Here are some points, one per row:
[-0.2  0.7 -1.3  1.1  0.1  0.6 -0.6 -0.9 -1.1 -1.6 -0.2  0.2  1.3 -0.6
 -0.5  0.7  0.7 -2.2  0.   1.5  1.3  0.3  2.5  1.4]
[ 1.3  0.6 -1.5 -2.1  1.1  0.9 -0.9 -0.7  0.   0.1  0.1  0.8  0.2  0.1
 -0.4  0.  -0.3 -1.6 -0.1  1.8  0.8  0.3  0.3  0.4]
[ 1.4  0.6  0.5 -0.9  0.9  1.1 -0.2  0.   0.7  0.5 -1.2  0.9 -0.3 -1.8
 -1.5 -0.5  1.2  0.4  1.4  0.8 -0.2  0.6  0.  -1.1]
[-0.4  0.1 -0.3  0.4  1.3  1.5  0.6 -0.1  0.1 -0.3  0.7  0.2  0.7 -0.4
  1.1  0.1 -0.4  1.4  0.1 -0.9  0.2  0.4 -0.5  1.8]
[ 0.3 -2.4  0.2 -0.1  0.5  0.5 -1.1 -0.1 -2.1  0.   0.8 -0.7 -0.5  0.1
  0.3 -0.5  0.3 -0.3  0.2 -0.5  1.7 -0.4  1.8 -0.7]
[-0.1  0.4 -1.3 -0.8  0.6 -3.   0.3  0.   1.  -0.8 -0.2 -1.   0.2  0.1
  0.3  1.1 -1.  -0.9 -0.5  0.   1.2 -0.1  0.9  0.3]
[-2.1  1.3 -0.9 -0.7 -0.4 -1.   0.1 -0.3  1.5  1.   0.6  0.1 -0.9 -0.1
 -1.2  1.2  0.2  0.8  0.6 -0.1  1.5  0.3  0.5 -0.4]
[ 0.4 -0.5  0.2 -2.2  1.5  0.9  0.9 -0.2  0.2  0.3  0.9 -0.2  0.  -0.2
  1.   1.2  2.8  0.2 -2.   0.6 -0.9  1.4  0.6  1. ]
[ 0.9 -0.1  0.8 -0.1 -1.  -0.8  0.4 -0.4 -0.2  0.  -1.6 -1.2 -0.1 -0.5
 -0.1 -0.2  1.6  0.2 -1.   0.3 -0.4  0.2  0.3 -1. ]
[ 0.2  0.2 -1.3 -0.7 -0.6  0.6  1.1  1.4  0.1  0.8 -0.5 -1.1  0.7  1.5
  0.7  1.5 -0.2  0.6 -0.8 -0.4  2.2 -1.   0.9 -0.2]
[-1.5  1.5  0.5 -1.9  0.7  1.2 -1.4 -1.4  0.7 -0.9  0.1 -0.3  0.2  1.1
  0.  -1.7 -0.2 -0.2  0.   0.  -0.4 -0.9  0.8  1.4]
[ 0.4  1.3 -0.2  0.5  2.7 -0.8  0.4  1.3  0.  -0.3 -0.4  0.3 -0.1 -0.2
  2.2 -0.6  0.1 -0.5 -0.4  1.  -1.2  0.4  1.6 -0.6]
[-0.5 -1.2 -0.9 -0.3 -0.6  0.7  0.3  1.6  0.7  1.2  0.6 -0.5 -0.5  2.4
  0.2  0.8  1.2 -2.6  0.2 -0.3  0.4 -0.4 -0.7 -0.1]
[ 0.9 -0.1  1.4  0.9  0.6 -0.3  0.1  0.4 -0.7  0.1  0.4  0.5  1.4 -1.
 -0.7 -2.   1.   0.4  1.   0.7  1.3  2.1  0.2 -0.7]
[ 1.  -0.6  0.2 -0.1 -0.1  0.5 -0.1 -2.4  0.1  0.2  1.3 -0.9  0.5  0.4
  1.2  0.7  0.2 -0.7 -0.2  0.2 -0.2  1.4  0.4  1. ]
[-0.3 -2.3  0.5 -0.6 -0.4  0.7  0.6 -0.9 -1.4 -0.3  0.6  1.2 -0.9 -0.1
  0.2 -0.7 -0.1 -1.8 -1.5  1.   0.8 -0.1 -1.6  0.4]
[ 0.   0.7  0.  -0.5  1.   0.4 -1.8 -0.3 -2.4 -0.5 -1.8  0.9  0.2  2.4
 -0.8 -0.3 -1.   1.6  0.2 -0.1  0.3 -0.1 -1.1 -0.1]
[ 1.3  0.7 -0.6 -1.  -0.1 -0.1  0.5 -0.8 -0.4 -1.6  0.6 -0.7 -0.4  0.7
 -3.5 -1.   0.7 -0.4 -2.1  0.3  1.7 -1.6  1.2  1.8]
[ 0.7  0.1 -1.5 -1.1  0.9 -0.4  0.6  0.2 -1.9 -0.4  0.1 -1.3 -0.8 -1.5
 -0.2  1.2 -1.1 -1.1  0.1  0.4  0.7  2.7  0.3 -0.6]
[ 2.2  0.   1.1 -1.4  1.6 -1.3  0.5 -0.9 -1.  -1.2  1.1  1.6  0.6  1.1
  0.3  1.2  0.6  0.6 -0.1 -0.9 -0.5 -0.7 -0.7 -0.1]
[ 0.   1.8 -0.5 -0.3  0.9 -1.  -0.4 -0.3 -1.6 -0.2  1.1 -1.6 -1.6  1.1
 -0.3 -1.  -0.2  0.6 -0.5 -1.2 -0.8  0.9 -0.8  0.4]
[-0.6  0.8  0.5  0.9  1.4 -1.  -0.8 -2.3 -1.   0.8 -0.7  1.2 -1.7 -0.7
  0.3  2.4 -0.3 -1.2  0.4  1.2  0.3 -0.3 -0.1  1.3]
[-0.3  0.5 -2.4  0.5  1.1  0.4  0.5 -0.3 -0.3 -0.7  2.5  0.4  1.8 -1.2
 -0.4  0.  -1.  -0.5  0.2 -1.8 -0.3  0.6 -2.4  0.4]
[ 0.2  0.8  0.2  0.2  0.4 -0.7  0.9 -1.3 -0.2 -0.2 -1.1 -0.6  0.4  0.8
  2.1 -1.2 -1.4  0.7  1.6  0.3  1.1  0.   1.4  0.9]
[-0.3  0.   0.3  0.4  1.  -0.6 -0.5  0.8  0.   1.3  0.2  1.2 -1.1  0.5
 -0.8 -1.1 -2.4 -2.5 -1.9 -1.4 -1.2  1.6  2.3  0.8]
[ 0.1  1.3 -1.1  0.4  0.7 -0.3  2.  -0.8 -0.9  0.5  0.3  1.8 -0.9  1.6
  1.2  0.3  0.6  0.8 -2.3  0.4  2.6  1.1  0.6  0. ]
[-2.1  0.5 -0.7  0.7  0.6  1.   0.5  0.  -1.2 -2.5  0.2 -1.1 -1.8  0.5
  0.1  0.5  1.8 -1.   0.2  0.7  1.4  2.1 -0.6  0.9]
[-0.5  1.1 -1.  -0.3  0.7 -1.  -1.2 -0.9  0.1  0.6 -0.2 -0.6 -0.8 -0.8
  0.9 -0.7 -0.7 -0.6 -1.8  1.3 -0.3  0.6 -1.1  0.6]
[-0.3  0.6 -0.9  0.   0.1 -1.2  0.1 -1.2  1.6  0.  -1.1  0.5  0.1  0.3
 -1.9  0.9  1.3 -0.6 -0.2 -0.2 -0.1  1.2 -0.2  1.1]
[ 1.1  0.7 -1.7  0.8 -0.7 -0.8 -0.7 -0.4 -0.9  0.7 -0.4 -0.2 -0.9 -0.2
 -1.   0.4  0.   0.3  1.8 -0.3  1.   2.   0.   1. ]
[ 0.1  2.4  0.9 -0.2  0.2  1.6  0.2  0.8 -0.8  1.1  1.  -1.7 -1.2  0.2
 -0.6  1.3 -0.3  0.4  0.   0.  -0.8 -0.1  0.9  1.8]
[ 2.   1.7  0.6  1.   2.3  0.4 -2.5  0.5  1.1  0.4  0.5 -1.   0.1  1.9
  0.  -0.2 -0.3 -1.  -0.3  2.1  1.1  0.8 -1.1  0.5]
[-2.2  1.4  0.2 -2.2  0.2  1.1 -0.1  0.4 -0.6  1.3 -0.8  2.5  0.2 -1.3
 -0.7  0.8 -0.6  0.4 -0.8  0.3  2.   0.7 -0.1 -0.4]
[-0.6  0.5 -0.7  1.3  1.2 -0.8  0.1  0.2  0.4  1.2 -0.3  1.   1.3  0.
 -0.6 -0.6  2.3 -0.9 -0.9  0.5 -0.9 -0.6 -0.3  1.9]
[-1.4  0.1  0.9 -0.9  0.3  0.5  2.8 -0.3  0.8 -0.9 -1.2  0.7 -1.9  1.3
 -0.8 -0.7 -0.2 -1.4  1.3  0.8 -0.3 -0.2 -0.6 -0.9]
[ 0.4  1.4  0.5  0.1 -2.   1.3  0.4 -1.3  1.6 -0.6  0.5 -0.3  0.9  0.9
  1.5 -1.   0.2 -0.6  0.3 -0.2 -0.7  1.8 -0.4 -0.9]
[ 0.8  1.7 -0.5  0.1 -1.1  0.4 -0.9 -1.7 -0.5 -0.4 -1.8 -0.2 -0.5 -0.5
  0.9 -0.7  2.3 -0.3 -1.6 -1.3  0.3  1.   1.9 -0.2]
[-0.8  1.8  0.  -1.3  1.   0.6 -1.5 -0.1  0.5 -0.4  0.4  0.9  0.8 -0.2
  1.   0.   0.1 -1.5 -0.3 -2.2  1.6  1.3  1.1  0.1]
[ 0.1  1.9  0.7  0.8  0.7  1.   0.7  0.9 -1.7  0.  -0.1 -0.4 -0.2  0.3
 -0.5  0.5  0.3 -2.4  0.1  0.2  1.8 -0.7  0.2  0. ]
[ 0.4  0.4 -0.9 -1.7  0.8 -1.1 -0.6  0.5  1.1 -1.6  1.9 -0.2 -0.1  1.4
 -1.1  0.3 -0.1  0.6 -0.5  1.1  0.8  1.2  1.4 -0.9]
[ 0.   1.8  0.1  0.7 -0.2 -0.7  1.2 -1.5  0.1 -1.3 -1.4 -0.3  1.4  1.2
 -0.8 -0.6  0.3 -1.8 -0.8 -1.2  1.5  1.6 -1.2 -0.3]
[ 0.7  1.2 -0.5  0.1 -2.3 -0.2 -1.3  1.8  0.3 -2.2  1.4  1.8 -1.  -2.1
  0.8 -0.3 -0.2 -0.2 -0.4 -0.5  0.  -1.3  0.2  1.1]
[ 0.4  0.3 -1.5  0.7  2.  -0.8  0.8 -1.   0.8  0.1  0.9  0.8 -2.1 -0.2
  1.1 -1.4  1.4  0.2 -0.7  0.   2.6 -0.9 -1.1 -0.1]
[ 1.1  1.6  0.2  1.7  2.1  2.   0.4 -0.9  0.8 -0.9 -0.1 -0.5 -1.7 -0.9
 -0.9  2.   0.5  0.5 -0.6 -1.7  0.7 -0.8  0.2 -1.3]
[-0.6  1.9  1.9 -0.3  0.3 -1.   0.3 -0.7 -0.9  0.8  1.9 -1.1  0.1 -0.3
 -0.1  0.5  0.  -2.  -2.  -0.8  0.4  0.6 -0.4 -1.8]
[ 1.1  0.8  0.   0.  -0.8  0.1  1.8 -0.8  0.  -0.9  1.9  1.2 -1.7  0.5
 -0.4  0.2 -0.9  0.3  0.8  1.6 -0.9  1.6  1.5  0.7]
[-0.2  0.5 -0.6 -1.5  0.9  0.   1.   0.9 -1.5 -1.2 -1.3 -0.5  1.1 -0.7
  0.9  0.  -0.1  0.4 -1.4  0.4  0.5  1.3 -0.2  0.9]
There is one direction along which these points spread out most. For each point below, how far along it does it lie, from 0 to 99? 50 is the average, and the first point above lies past it. One standard deviation of the points above along it is 16.
[ 0.8  0.7  0.7 -1.6  1.2 -0.4  0.6 -0.5 -0.2  0.1  0.4 -0.8  0.8 -0.3
 -0.7  0.1  0.5 -1.9  2.1 -1.5  2.3  0.   0.7  0.9] 56
[ 0.7  0.2  0.8 -0.3 -1.3 -1.5 -2.9  0.  -0.7  0.2 -0.1  1.3 -0.5  1.4
  0.2  1.5  2.2 -0.3  0.4 -0.6  0.7  1.5 -0.8 -0.2] 47
[-0.1 -0.6 -1.8 -0.5  1.4  0.8 -1.1 -0.2  0.2 -0.8 -0.2 -0.5 -2.  -0.2
 -0.8 -2.   0.3 -1.1 -0.7 -1.   0.5  0.4  0.4 -2.2] 56
[-1.  -1.5  0.   1.7 -0.1  1.1 -1.2 -0.8  1.6  0.8  0.5 -0.9 -0.3 -0.1
  0.7  0.  -0.6  0.2 -0.3  0.9  2.4  0.2  0.2 -0.2] 59
[ 0.9 -0.1 -0.6  0.5  0.4  0.1  0.2  1.   0.8 -0.3 -2.2 -0.9  1.  -0.1
 -1.3  0.3 -0.2  0.3 -1.2  1.  -0.2  1.5 -0.9 -0.4] 47
[ 2.5  0.5 -2.6 -1.7 -0.3  0.8  0.5 -0.8 -0.3  1.7 -1.4 -0.2 -1.   0.2
  1.3  0.  -0.3 -1.6  0.6 -1.4 -0.6  0.  -0.8  1. ] 43
[ 0.6  1.5 -0.2  0.8 -0.8  0.   0.2  1.9 -0.8  0.4  0.1  0.4 -0.7  0.8
 -0.2 -1.3  1.1 -0.1 -0.7 -0.1  1.3  1.3 -0.9  1.5] 54
[-1.1 -1.2  0.2  1.3 -0.5 -1.2 -0.1 -0.8 -0.9  0.6 -0.3 -1.3  0.9 -0.2
 -1.2 -0.2  0.   1.6 -0.7 -0.8 -1.  -0.6  0.1  0.2] 46
[-1.2  0.8 -1.9  0.5  1.3 -0.4  0.7  0.3 -1.4  1.1  0.7  0.6  0.5  1.2
 -0.6 -1.   2.7 -0.4  1.5 -0.3 -1.1  0.6  1.6 -0.3] 49
[-0.1  1.7  0.4 -0.6 -0.4 -1.9  0.5  0.5 -0.7 -0.3  0.  -0.9  0.  -1.5
  1.1 -0.3  0.4 -1.6  0.9  1.4  0.5 -1.7 -0.6 -0.3] 52
[ 0.9  2.1 -1.7  0.4 -0.8  0.9  0.6 -1.8 -1.5  1.8  1.4  0.7  1.3  0.2
 -1.  -0.3 -0.4 -0.5 -1.2  1.9  0.6 -0.5  0.5 -2.1] 55
[-1.3  1.6 -2.1 -1.   0.2  0.6 -1.5 -0.6 -1.  -0.7  1.  -1.4  0.   0.4
  0.7  0.6  1.  -0.3  0.5  1.4 -0.6 -0.3 -0.3 -1.4] 47
[ 0.   0.  -1.2  1.7  0.2  0.1  0.   0.  -0.3 -2.4 -0.8  1.8  0.3  1.2
  0.1  2.3 -0.5 -1.4 -0.4 -0.3 -0.8 -0.6  0.8 -1.6] 59
